Where one turn sends some rows of the set: a few examples, then the rows asked:
fasu: [  1.2   1.5 -10.0  -9.8 -15.2  -1.8  -0.9  14.8   8.0 -19.0  -6.6  16.7
  11.8  -5.4  -1.8 -19.8  14.7  11.0   5.5   2.7  -7.5   1.0   2.7   6.4
  -5.3  -8.5  -1.2   0.1  -2.8  10.8  13.4 -10.5   0.6   9.4  -1.1 -19.7]
fafav: [-20.5  13.9 -16.5   9.1  -9.7   3.1  15.6   5.0  -9.7   7.1  15.2  15.8
  -7.1  10.8  -3.0   6.0  -4.3   2.3   7.9  11.0  11.9 -12.5  -8.5 -21.2
  -0.8   6.4   8.2   1.4  -1.0   4.9   6.4   8.3  -8.2  -4.6   2.2 -13.6]
mubug: [-13.1   9.7  -1.6  -7.6 -11.0  -4.2  -5.4   3.6  -9.6   1.6  -2.9  -1.8
   6.2   5.9  17.2  -4.4 -11.0  11.8  20.1  10.0 -29.0  -0.2   1.0   2.1
  -4.9  17.1  19.3  10.3 -13.6  -6.0 -19.0  10.8   0.2   8.4   7.2  -1.8]
gerop: [  8.8  -3.5  -3.8  -5.8 -12.4 -14.1  -4.2   0.5  -2.8   5.9   2.9  -3.1
  -1.3   3.5   5.6   2.8  38.3 -12.6 -25.6  -1.8 -10.3  -2.4  -6.3   3.3
  -3.2   1.5   5.3  10.2  -5.2  -3.0   9.2   1.1   4.6   0.0  18.6   2.5]
vozu: [  4.2  -2.6   8.4   2.1   1.4  10.6  -3.8  -4.0   5.1  13.8  -4.8  -5.8
   6.0  16.7   9.9  -2.1   7.4 -12.2  -4.3   8.9 -16.0   5.6   5.8  -0.1
  11.4  -2.3  21.7  -2.8 -28.0   9.5  -4.5 -10.2  10.6  20.8   1.1  -4.5]
zaf: [ -0.8  -7.3 -21.9  -9.5  -4.2  -6.7   2.9  -8.0  -1.6  -7.9 -12.0   8.8
   3.1   3.8  -1.1 -13.4   3.4   0.9  22.9   6.1   7.4   7.0  -4.9  19.8
  -4.6  -1.0 -20.9 -10.9   0.0  -2.0  -1.7   8.8  11.8  -5.0  12.8   0.7]
ged: [  3.3  -9.1  -3.0   4.6  -8.1   7.1   9.3   6.4  -8.2  15.6  -5.4   1.0
 -12.1  -2.5   7.0 -23.0  -8.5   6.3  15.2  -3.4 -19.0  -1.3 -11.3  -8.8
   0.8  16.8  -7.0  15.7 -16.4   4.8   0.9 -14.7   9.3 -10.1  -8.3 -10.0]
larer: [  1.9 -13.0  -2.9 -14.9   5.1   5.5   1.5  -7.5   3.3  -0.6 -13.9 -18.1
  -1.1  13.8  -6.9   5.6  17.4  -9.6  -1.4  12.2 -10.3   3.0  -0.4  -6.9
   6.9  -0.4  -5.6   7.8 -19.6  10.1 -12.3  -7.1   5.3   0.4 -23.9  -9.3]
lidi: [-15.9  -8.0 -13.7   6.9 -13.6  -9.8  -9.8  -5.4   1.6 -12.1 -11.7  17.0
   5.6   0.5  -8.5  -4.3  11.7  -1.3   2.0   2.3   4.6  11.3  -6.5  -3.4
  -1.6  20.7  -9.1   6.4  -0.5   1.2   2.0  19.6  11.0   5.9   5.9  15.5]
niped: [-18.7  12.7   0.8  12.2   1.0   5.3   5.6 -13.8  -8.7  23.4  23.4   5.2
  -6.8  -8.4   3.7   4.0  -2.9  -5.0  -4.4   6.2  -5.2  -6.7 -11.1  -9.5
  -7.9  13.1  20.8   0.7  -5.2   0.2 -10.6  10.9  12.7  -2.5  -0.3 -14.2]
sogol: [ -7.2  -7.0  24.5  19.4 -12.0   2.5  -4.8   6.5   0.3  -9.2   1.1  -4.6
  -0.3  -4.5   6.0  -4.0  -2.5   4.1 -17.0  -2.4  -7.0  -1.9  -3.8   1.9
  -9.3  -4.9  11.8 -25.8  -0.6  -5.2   4.6   5.3  -0.5  -3.0  12.5   5.4]
sav: [ -2.5 -12.5 -13.7 -19.6  -3.9  -6.4   3.9  15.1  14.6  10.2  10.8 -10.3
   8.4   4.8  10.1  -3.3  10.4   1.4   5.9   1.3  16.1  -2.7  -5.7 -20.7
   6.1 -16.2   2.4  12.1  20.2  -5.6   1.0  -4.3   7.7  -4.2   9.8  -2.6]
turo: [-12.3  -5.9   1.1   4.6 -10.9   1.1  -7.1  -0.7  -8.7  12.0 -12.2  -4.9
  -3.8   7.6  -5.0  12.5  -0.1 -20.1 -31.4   7.0   1.9  -0.1   0.8 -11.5
  -8.7   1.1   0.4  -2.5  -3.5   4.2  -2.4   3.8  -7.8   4.2 -18.0  13.5]
nesa: [ -8.4   2.7  -1.5   0.6 -19.3   0.8  -6.5  13.5   4.2   5.5   9.1  -7.9
  16.4  16.0   8.2   2.1  25.2  -0.4   1.4  10.6 -16.7  -9.6 -10.1 -12.3
  10.0   6.8  19.4  14.0  -9.3   5.3   4.3  12.1 -13.6  10.9  -1.9  -8.3]
Luf: [-15.3   2.5  -6.5 -10.4 -16.4 -16.0  -8.6  -9.7  -8.4   8.2  -4.4  13.1
  -4.2  -5.0   9.6   4.0   7.0  10.5  -5.4  10.5  -1.5  14.1   3.1  -4.5
   5.7  18.4  23.0  15.9   5.4   0.7   1.3  -0.2   3.4   7.6  23.6  -5.0]
ses: [ 11.8  -0.2 -11.5 -20.8  -1.5  15.8   9.3  11.9   2.6  14.8  -2.0   1.3
  -5.9   0.6  16.0 -21.5  -0.7 -16.9  20.5   1.8  -3.8  -7.1  -5.5  13.9
   2.6 -13.1  -2.7  -8.5   3.9  12.0  -6.5  -3.4   7.3   6.6  -8.2   5.3]
Nunog: [ -2.2  28.0   5.1  -7.3  -8.8  -4.5  -6.0 -12.2  13.2   6.9   0.8  -0.2
  -1.5 -10.1  -7.8  18.1   6.7   4.3  -3.5  14.9  -9.7  -2.3  -5.1   4.2
   8.1  -0.4   2.1 -23.0  -7.4  -9.4   0.1   2.0  -9.0  16.6  10.9  -6.8]
Setim: [  2.4  -4.5  -5.8  -9.1  -2.4  -4.1   8.8  24.1  -0.3   1.1   8.0 -25.2
  -5.5   8.8   5.6   2.9 -15.9  -3.8  -0.9  14.2  -0.9  -1.4  -6.2 -23.9
  -4.8 -12.8  -1.7   5.9   6.8  -4.7 -13.5   0.7 -11.4  -8.0 -10.6  -6.5]
Fam: [  6.8   6.8   2.5 -19.9  -0.6  -3.2   4.5  -0.1  -1.9  14.5   5.4  -5.5
 -17.9   3.2  -3.2  16.1   1.9 -17.7 -11.3   8.5   8.2   7.9 -12.3   4.7
  12.8  -8.2  -4.3  -3.7  18.9  -2.0 -12.9  -7.3  -2.8   5.7  -3.0 -19.9]
fezu: [-11.2  -2.2 -10.5  -7.9 -11.8 -15.8   3.1   7.6  -4.3   1.5   3.9  -1.8
  -3.2  -2.9  16.6 -15.0 -20.3   9.2  17.3   9.8   2.9   4.5  -4.2  -5.6
   9.9   2.7  30.3   6.2  11.4 -10.4  -6.3   2.0   9.0   9.7   9.6 -10.9]
nopon: [  2.7   0.1  -9.3  13.3 -15.3   4.3   0.2   3.1  -8.2  17.0  -6.1  -4.1
   9.9  -1.4 -11.5 -10.8 -16.7 -10.1  18.5  -6.5 -10.6 -12.2 -15.8  -1.5
 -13.4   8.9 -14.2  -2.3  -7.9 -17.5   0.7  -4.0  -2.3  -9.9  -4.2  -6.7]
gafem: [-11.2   2.6   2.6  14.2   4.0   3.5  -5.6   3.4  -3.4  17.6 -12.0   6.1
  -1.0   7.6 -25.4  13.1   6.8  -8.7   7.9 -10.9  -4.5  -4.3  -4.4  13.3
  -9.7  10.5  -3.6   0.5  -3.6 -14.0  -2.6  -7.4   3.6 -16.8   8.6   0.7]
leg: [ -9.2  18.3   9.8 -16.4 -11.7  12.6  -4.4   9.0  -1.2  -4.1   4.7  14.1
  15.9  -3.8  12.5   2.4  -0.1  15.8  13.3  -3.7 -17.4  -8.4  -8.6  -5.8
  -2.6   3.7 -18.1  -2.1  10.9  -3.6  -8.6   5.3 -10.5   6.4  -1.3  -0.3]
niz: [ -7.6   2.8   4.3 -11.9   4.0  -6.7  -4.6  -4.9  -0.9   2.3  -5.2  17.2
 -13.7 -15.1  15.9  -9.4   7.9   9.3 -11.2  -8.0  -5.9  -7.1  10.3   2.2
   7.4 -10.1  16.8  -8.0  12.4   7.0   6.5 -16.1  16.2  -0.4   2.8   6.5]
Zuli: [ -0.2  -0.3  -5.4 -20.0 -15.3  -0.2  21.0  -1.3   1.9 -19.4  -6.6 -12.1
   0.0   2.4   7.8 -12.1  -6.8   5.6  -4.9  12.4 -13.0  -3.6  -8.9 -11.7
  10.2  -8.7   7.6   4.3  -9.3 -20.6   5.7   0.9  14.9   8.8  -9.4  -0.7]
porip: [  3.0 -14.0   7.6 -34.8   6.5   7.3   2.7 -14.9  17.4  -0.8  -0.4  -4.3
   2.7  -4.9  -7.1   1.2   4.2  -0.8  -0.5   7.6 -18.1   9.2  -7.0   0.8
   2.5   2.1   6.2 -13.4   1.6  -5.2  -7.0  -9.7  12.5  -8.4  13.4  -6.9]
gil: [ -6.0  -5.7 -40.0  -9.4  -1.9   6.1  12.3  -4.7  -4.1   6.8  -1.4  17.7
  -5.1   9.1 -15.3   0.9  11.7   9.0   0.7  -2.9  -3.7  -4.0  -6.7 -22.6
  -6.5   1.3  10.0  13.3  -2.2  -4.0   1.4   0.1  -2.8  -0.7   3.2  -6.4]
pulu: [  7.3   1.6   1.2  -7.9   6.4  -5.2   0.0  15.8   9.0  16.8  11.2  -0.6
  -5.6   0.6  -0.1   6.0   4.0 -19.6   2.7  -4.1   9.2  -3.4 -16.4   1.4
   8.2  -1.3 -19.4 -16.4  14.4  -7.1  -2.9   4.5  -0.6   2.2  10.7  17.7]
tero: [  4.3   0.8 -16.0  -2.4 -13.3   7.3  -5.7   4.7  -4.8   8.0  -6.5   2.4
  -2.0  -2.9   1.6  -6.0  10.0  -6.8   8.0  -2.3   9.7  -8.2  -7.7   1.3
  -1.5 -13.1 -19.8  -8.5  13.6  16.3  -6.4   1.3 -15.1  10.4 -26.0 -13.1]
mav: [  5.1  -2.7  -8.5  -7.1  -6.8  -7.9  -6.6  13.7 -15.2   2.9   1.5   5.7
  -6.0  -0.4  10.9  -6.1  14.6  -6.3 -27.7  -5.9 -16.0   2.3   0.5  -6.5
 -10.3  -6.2  11.1  22.5   8.9   9.1  -8.3  -7.9  -0.1   6.4 -12.6 -12.2]
nuzom: [  0.7 -16.3  -4.2  -0.1   6.3  -7.3  -7.9 -17.0  -4.6  -6.3 -11.9   4.0
   0.9  11.0   2.9 -11.4  -1.7  -3.4  11.9  -1.9 -24.6   4.2  -1.8  10.4
  -0.8  14.6   2.0 -14.0 -19.8  -1.5 -11.2   6.6  16.0  -0.9  11.2  10.3]
pilig: [-19.5   0.3  -3.9  -6.8 -14.8   3.6  -3.2  11.4  21.7  -8.9  -5.5  -2.8
   1.9 -11.6  -7.6  -4.9 -10.2  -4.3   4.5   9.8  -4.5  -9.8  -2.0 -20.7
  -8.7   4.6   7.3  -8.6   3.0   1.5   2.4  12.9   0.1  -2.6 -13.0  22.7]
gib: [  7.0  11.1  11.2   1.5  -2.5  -4.3 -18.1   1.5  -7.3   4.7  11.5  -9.2
   5.1   6.6   5.1  14.4  14.1  -9.2   0.9   2.2 -24.2  -9.6  -3.9  -9.5
  -2.4   7.7  -2.3   0.8  -4.4  13.0 -17.9  -1.2 -17.5  -2.1  -6.1 -20.4]
zinep: [  2.7  -9.8 -19.5   7.8   0.5   2.9   8.4  -3.8   4.1   3.9  -8.0   4.5
 -24.9   2.0 -24.3   2.3  19.5  -2.7   4.1 -15.1   2.9  -0.4 -11.8   5.2
  -0.3  -2.5  13.2   2.0   5.4 -10.5  -3.3  -3.2  11.7  -8.3  10.1 -11.6]
zit: [-12.9  -2.8 -17.2  -6.2 -11.5 -13.6  -1.3  -5.8   2.1   8.8   0.5   3.2
  -5.3 -10.1  -6.7   2.9   0.4   5.8   3.0  16.3  14.2  13.1 -16.5   4.4
   7.2   9.7   5.5 -10.0  17.3 -11.6   2.4  20.0  -5.2   5.7  18.1   5.1]
Minam: [  1.7 -14.5  -1.5   8.2  11.0  -5.2  -8.2   2.3  -5.1  10.4   1.5 -19.8
  -1.0  -3.4   7.6  -5.5   4.5  -6.6  -3.4  -0.2   4.9  -8.6   7.4   4.0
 -13.1 -24.5   9.1 -17.2   6.2   9.6 -10.5  -8.0   1.8 -13.2 -10.5 -10.4]
zizo: [ -7.6   2.6   1.3  -2.0 -10.4  16.1  -7.6   2.7  10.5  29.2   8.7 -14.5
   3.0  -2.1  20.3   0.5  -1.2  -2.7  13.9   7.4   6.8 -10.5   1.9  -4.5
  -6.1 -17.7  19.1 -12.8  11.3   9.7 -10.6   3.9  -5.6  -1.9   9.0  -0.6]
dof: [ -2.0   1.0   3.2  12.0  -2.7  -4.0  -6.8   2.7  -2.9   0.9  -3.6  -2.7
  -6.6   3.1  18.4 -10.1 -19.0  11.1  29.1  -2.6  -5.6  -0.1   3.0   9.5
  -6.3  -1.1   2.1 -19.0  -5.4  -2.5 -19.8   4.3   5.6   2.1  18.5  -1.5]
dofa: [  8.6   7.3  -3.9   5.2 -17.3   5.9   0.3  10.7  -0.6   1.4  -9.5   0.0
   7.5   8.7   6.3  -3.8   7.2 -21.6  -9.8   0.4  -8.8  -0.8   1.2  -5.7
 -14.2   1.9 -16.4   6.6 -24.4  -0.3  -1.5   5.0   6.7  16.9  -1.2  18.6]
zuf: [ -3.4   0.2  -3.1   4.4  13.1   4.5  14.7  -0.6  -7.8  31.2   9.9  -2.3
 -10.3  -9.2   8.7 -10.8  -5.6  17.9  -0.5   8.4  -7.1   8.7  -7.4   6.1
  -3.3  -0.8   8.1   4.9 -15.1  -4.4  -6.9 -10.5  15.1  -0.7   2.0 -20.6]

fezu moves to lidi
Zuli moves to pilig
Now find these:
vozu moves to sav
Minam moves to mav
fafav moves to gafem

